The same turns and mirrors carry the whole set onto itself, and each row onto the other rows of its family. Which rows share a family with each named row? Give them in list order.
These 32 rows form 4 families of 8 rows each.
z497: 72, -184, 148, -254, -117, 38, -22, 231, -151, -177, -6, 165, -317, -238, 244, -26, -158, -152, 112, -71, 124, -24, 75, -266, 359
z638: 17, 222, 312, 153, 1, -133, -37, -2, 128, -30, 3, -92, 137, 10, -69, -150, -268, 150, 50, 289, -29, -92, 89, -158, -219
z249: 99, -150, 131, -313, -140, 66, 3, 244, -145, -192, 49, 106, -288, -240, 210, -39, -178, -196, 59, -42, 110, -2, 119, -195, 361
z895: -36, 270, 268, 197, 6, -178, -96, 103, 95, -112, -88, -97, 121, 151, 36, -61, -251, 139, 73, 282, -53, 15, 41, -108, -205
z377: 61, 302, 203, 279, -79, -148, -58, 55, 194, -117, 43, -78, 71, -39, -74, -55, -230, 111, 64, 152, -134, 8, 7, 105, -106
z771: -14, 129, 238, 181, 10, -225, -74, -75, 232, -13, 1, -149, 152, -33, 21, -131, -183, 112, 21, 155, -123, -46, 40, -122, -249
z421: 222, -205, 90, -370, -213, 141, 1, 181, -159, -143, 102, -1, -180, -207, 164, 21, -169, -296, 44, 122, 36, -40, 135, -203, 252
z573: 54, -229, 95, -253, -113, -7, -34, 191, -98, -169, 1, 123, -308, -260, 285, -23, -117, -182, 89, -137, 77, 2, 59, -240, 336
z141: 22, 198, 250, 115, -23, -153, -35, -33, 194, -32, 53, -174, 172, -17, -39, -152, -241, 92, -14, 238, -88, -41, 103, -69, -230
z44: -24, 267, 229, 152, -18, -174, -82, 89, 129, -122, -41, -162, 149, 138, 37, -65, -242, 89, 13, 263, -89, 52, 70, -31, -215
z391: 55, 328, 245, 303, -59, -127, -51, 81, 148, -112, 15, -19, 53, -22, -102, -54, -255, 154, 105, 195, -83, -24, 6, 43, -85
z297: 108, -286, 106, -356, -157, 75, -23, 231, -4, -163, 145, -14, -279, -147, 246, 158, -119, -235, 176, 15, -66, 100, -11, -211, 277
z108: 34, 89, 239, 269, -100, -175, -41, 11, 301, -64, -2, -134, 115, -71, 57, -17, -112, 19, 86, 167, -242, 88, 67, 32, -214
z897: -45, 208, 196, 193, -3, -228, -111, 49, 172, -114, -60, -163, 145, 113, 94, -53, -198, 94, 28, 194, -131, 61, 25, -44, -229
z301: 66, -318, 136, -285, -120, 41, -51, 231, -19, -143, 79, 68, -320, -148, 269, 171, -104, -177, 242, -9, -46, 65, -67, -311, 271
z539: 80, -198, 84, -307, -142, 22, -13, 205, -96, -190, 53, 72, -279, -261, 257, -33, -135, -222, 43, -109, 64, 28, 94, -165, 341
z410: 60, -191, 167, -358, -131, 74, -64, 129, -188, -189, 115, 153, -370, -17, 294, 85, -192, -199, 159, 70, 46, -13, 20, -288, 240
z748: 51, 222, 395, 289, -74, -57, -2, 129, 118, -66, -60, 20, 60, 2, -60, -32, -225, 135, 189, 364, -75, -20, 98, -119, -161
z38: 0, 89, 326, 377, -41, -178, -60, 37, 221, -39, -109, 19, 44, -50, 60, -11, -121, 134, 213, 199, -163, 1, 1, -145, -201
z916: 31, 253, 195, 332, -54, -199, -85, 27, 214, -94, 6, -46, 53, -53, -27, -41, -193, 136, 102, 99, -147, 3, -39, 57, -112
z726: 36, -246, 137, -324, -123, 19, -90, 92, -138, -186, 98, 148, -368, -35, 341, 93, -141, -200, 166, -12, 4, 1, -18, -298, 226
z563: 166, -341, 17, -292, -190, 14, -62, 95, -50, -117, 58, -14, -191, -247, 286, 46, -65, -302, 56, -50, -54, -9, 48, -219, 216
z557: 69, -191, 135, -408, -156, 78, -49, 116, -155, -204, 163, 90, -339, -26, 288, 82, -191, -251, 102, 58, 13, 22, 54, -209, 233
z914: -17, 152, 295, 217, 29, -200, -71, -44, 173, -5, -44, -72, 119, -12, -2, -134, -214, 173, 86, 203, -56, -96, 28, -214, -236
z968: 126, -347, 105, -187, -129, 0, -89, 121, -120, -92, -52, 135, -259, -224, 290, 55, -70, -190, 184, -33, 29, -86, -20, -396, 228
z253: 30, 281, 243, 356, -43, -175, -83, 61, 166, -99, -25, 16, 27, -34, -56, -47, -218, 176, 145, 140, -101, -32, -44, -2, -101
z388: 121, -219, 160, -378, -165, 138, 2, 285, -80, -175, 142, 27, -286, -118, 182, 151, -176, -206, 193, 111, 0, 67, 23, -240, 300
z512: 178, -218, 177, -259, -151, 125, -28, 209, -227, -119, -10, 152, -254, -180, 164, 33, -181, -182, 168, 135, 120, -114, 69, -384, 267
z738: -61, 210, 233, 233, 22, -233, -117, 62, 141, -99, -103, -89, 117, 131, 93, -48, -207, 141, 81, 208, -92, 22, -2, -123, -225
z621: 85, 224, 305, 189, -126, -44, 20, 95, 193, -92, 44, -129, 129, -24, -60, -48, -213, 22, 65, 335, -161, 60, 162, 60, -175
z576: 90, -246, 193, -311, -125, 105, -24, 283, -90, -154, 77, 105, -321, -115, 206, 158, -159, -148, 266, 91, 22, 35, -33, -341, 298
z155: 52, -245, 101, -368, -149, 29, -77, 77, -111, -194, 146, 82, -343, -50, 339, 95, -145, -255, 111, -14, -26, 38, 10, -216, 222

Which other rows belong to the same family as z738? z895, z44, z897, z410, z726, z557, z155
Which other rows belong to the same family as z621? z421, z108, z748, z38, z563, z968, z512
Which other rows belong to the same family as z391? z497, z249, z377, z573, z539, z916, z253

